[[ 3.07 -1.76]
 [ 1.03 -0.65]
 [ 5.12 -2.76]]
:
[-1.76  1.03]

[[ 0.30  5.03  1.12  2.49  4.71]
 [-1.04 -0.97  2.93 -4.22 -1.39]]
:
[ 4.71 -4.22]

[[-3.64  1.73]
 [-3.75  2.09]
 [ 4.58 -2.85]
 [-1.61  1.51]]
:
[ 1.73 -3.75]

[[-3.84  0.00 -3.30]
 [-0.20 -4.95 -1.79]
 [-3.84 -1.45 -3.30]
 [-2.57 -2.69 -0.02]
 [-3.84 -1.45 -3.30]]
:
[-3.30 -4.95 -3.84]

[[2.44 4.04 0.12 4.08]
 [4.83 2.65 1.48 2.66]
 [3.15 4.01 0.19 4.02]
 [0.54 1.43 2.74 1.49]
 [2.03 1.53 2.67 1.55]]
:
[4.08 1.48 4.01 0.54]

[[ 2.04 -4.05]
 [-4.79 -2.26]
 [-4.63 -2.30]
 [-4.72 -2.26]]
:
[-4.05 -4.79]

[[ 3.87  0.04]
 [ 3.23  3.37]
 [-5.05 -1.36]
 [ 2.61  4.18]
 [-5.74  0.52]]
:
[0.04 3.23]
---
[[-0.93  2.60 -2.47  1.33 -1.65]
 [-2.92  3.10  0.65  1.50 -2.25]
 [ 1.86  2.60  0.55 -4.01  0.99]
 [ 1.46  4.77 -1.76 -0.29  0.15]]
:
[[-2.92  3.10  0.65]
 [ 1.86  2.60  0.55]]

[[-4.14 -0.63 -0.41  0.51  1.58]
 [ 0.99 -6.24  3.51  0.41  0.19]
 [-1.36  1.63  3.82  1.88  0.83]
 [ 1.42 -2.47 -1.80  0.89  0.29]
 [ 3.26  1.79  1.32 -1.87  1.33]]
:
[[ 0.99 -6.24  3.51]
 [-1.36  1.63  3.82]]

[[ 4.48  0.48 -0.24]
 [ 5.39  0.61 -0.25]
 [ 0.72 -5.97 -0.74]]
:
[[ 5.39  0.61 -0.25]
 [ 0.72 -5.97 -0.74]]

[[ 3.33  4.28 -5.33  4.57]
 [ 4.90  5.06  5.14  4.88]
 [ 5.10  5.39 -5.18  5.09]
 [ 5.13  5.20 -5.09  5.15]
 [ 5.37  5.04 -4.95  5.00]]
:
[[ 4.90  5.06  5.14]
 [ 5.10  5.39 -5.18]]

[[ 2.10  1.00  2.06]
 [-0.12  2.89 -0.23]
 [ 5.59 -0.47  5.68]
 [ 3.47 -0.38  3.50]]
:
[[-0.12  2.89 -0.23]
 [ 5.59 -0.47  5.68]]

[[-4.87 -4.79 -5.04]
 [ 5.02  4.90 -5.11]
 [-5.07 -4.77 -4.95]
 [ 5.09  4.47  5.03]
 [-4.72 -4.51 -4.95]]
:
[[ 5.02  4.90 -5.11]
 [-5.07 -4.77 -4.95]]

[[ 4.18  5.64 -5.82  5.85]
 [ 5.89  5.57 -5.65  5.51]
 [-6.06 -5.84 -6.16 -5.68]
 [ 6.08  5.54 -6.02  5.83]
 [ 5.82  5.64  6.02  6.10]]
:
[[ 5.89  5.57 -5.65]
 [-6.06 -5.84 -6.16]]

[[ 4.97  4.99 -5.04  4.42]
 [-4.69 -4.21 -4.94 -5.30]
 [ 3.42  4.88 -4.94  4.88]]
:
[[-4.69 -4.21 -4.94]
 [ 3.42  4.88 -4.94]]

[[ 1.48  1.45 -0.30]
 [-1.34  5.83 -1.13]
 [-3.85  1.02 -2.00]]
:
[[-1.34  5.83 -1.13]
 [-3.85  1.02 -2.00]]
